(in the rows, 128 means zero)
One turn sends every row of this set to another row. A few are shown first. Where does it send the rows asked after them?
J_965: [ 89 120 116 174 113  90 114 112 138 114 131 137 141 120 174 118]
J_411: [112 152 141 105 120 103  91 103 102 116 123 136 122 108 159 129]
J_758: [129 165 137 104 170 153 115 113 150  94 157 104 150 112 137 110]
J_912: [108 116  99 140 137 139 147 177 124 153 134 156 118 107 118 126]
J_272: [ 93 147 101 135 151 186 106 121 132 113 120 123 155 138 165 107]
J_955: [104 149 135 116 110  76  98 126 129 105 151 134 136 105 122 125]
J_864: [156 114 138 111 108 111 152 106 150 100 148 147 153 111 184 125]
J_326: [155  89 135  94  99 105 138 129 136 106 137 142 153 123 169 153]
J_841: [100 110  98 126 170 153 137 163 129 148 129 154 124 110 105 124]
J_653: [117 170 133  81 137 156  92 113 127 101 141 118 143 121 139 105]
J_946: [101  91 110 105 161 144 119 140 132 121 157 131 180 118 136 171]
J_415: [152 106 112 123 118 118 150 129 121 153 111 149  86 138 151 106]
J_862: [164 103 141  93 121 124 147  96 138 132 162 150 149 107 175 137]
J_194: [123  94 122  80 143 146 116 159 135 107 147 136 168 120 122 161]
J_877: [111 132 124 185 137 126  98 131 164 131 118 138 115 124 185 121]
J_228: [111  89  97 117 140 166 135 176 135 144 121 141 129 132 119 124]
J_20: [100 138 107 163 192 167 124 118 145 113 121 118 146 121 153 117]
J_256: [114 102 119  97 164 134 124 139 145  94 158 144 180 101 132 167]
J_978: [147  82 116 131 102 131 150 142 130 139 108 148 117 137 173 116]
J_333: [135 162 142 117 149 115 103 150 157  92 150  88 127 122 144 119]
J_658: [ 89 132 107 152 135 130 107 106 105 130 103 138 124 121 184 119]
J_165: [156 109 126 112 108 121 151 127 127 159 124 136 107 132 159  89]
J_931: [147 114 119 132 119 125 158 137 137 147 113 157  99 121 155  85]
J_779: [122 164 148 115 146 133  79 143 170 105 155 118 129 112 132 133]
J_887: [147 123 136 114 103 129 159 127 142  99 171 139 173 106 174 144]
J_476: [113  93  95 122 153 140 131 154 115 167 123 142 117 119 121 126]
J_477: [123 104 106  99 157 151 128 133 148  97 160 129 175 132 140 171]
J_554: [106 160 122 112 130 140 108 139 154 108 157 117 147 123 106  87]
J_245: [112 152 121 158 155 165  92 152 179 119 134 124 129 135 150 111]
J_952: [116 147 117 154 169 146 111 156 164 101 134  89 134 139 154 114]
J_682: [103  94  87 130 166 147 129 158 122 149 123 143 122 134 121 138]
J_442: [151 125 124 129  92 126 167 143 131 144 137 155 117 108 158 102]
J_8: [136 162 148 108 140  95 112  99 123 105 131 126 110  93 149 118]
J_535: [161 103 138  92 113 126 144 107 143 107 158 128 172 126 181 137]
J_123: [101 115 111 121 143 147 138 162 131 106 161 146 174 100 130 172]
J_725: [127 150 142 142 137  77 102 138 134 102 127 101 104 114 160 130]
J_412: [ 92 139  98 162 130 156 125 127 160 116 139 123 154 144 152  82]
J_520: [126  93 118  95 161 150 127 121 138 130 166 146 180 106 138 162]
J_501: [170 116 140  89 114 115 149 106 138 106 146 136 140 130 172 133]
J_159: [110 134 121 180 154 106 110 141 143 116 117 102 116 133 177 124]
J_44: [127 147 156 139 126  88  84 124 153 110 136 135 115 105 164 142]
J_536: [115  92  98 122 168 161 134 144 127 170 143 157 131 116 119 132]
J_803: [108 136 124 171 160 104 121 111 114 128 105 135 104 103 167 122]
J_298: [151  96 118 125 127 135 150 124 127 177 130 158 109 114 161 105]

J_165 turns into J_535
J_256 turns into J_841
Where do these go?
J_326 turns into J_194
J_758 turns into J_20
J_44 turns into J_779
J_955 turns into J_554
J_272 turns into J_658
J_123 turns into J_912
J_501 turns into J_477
J_333 turns into J_952
J_520 turns into J_536

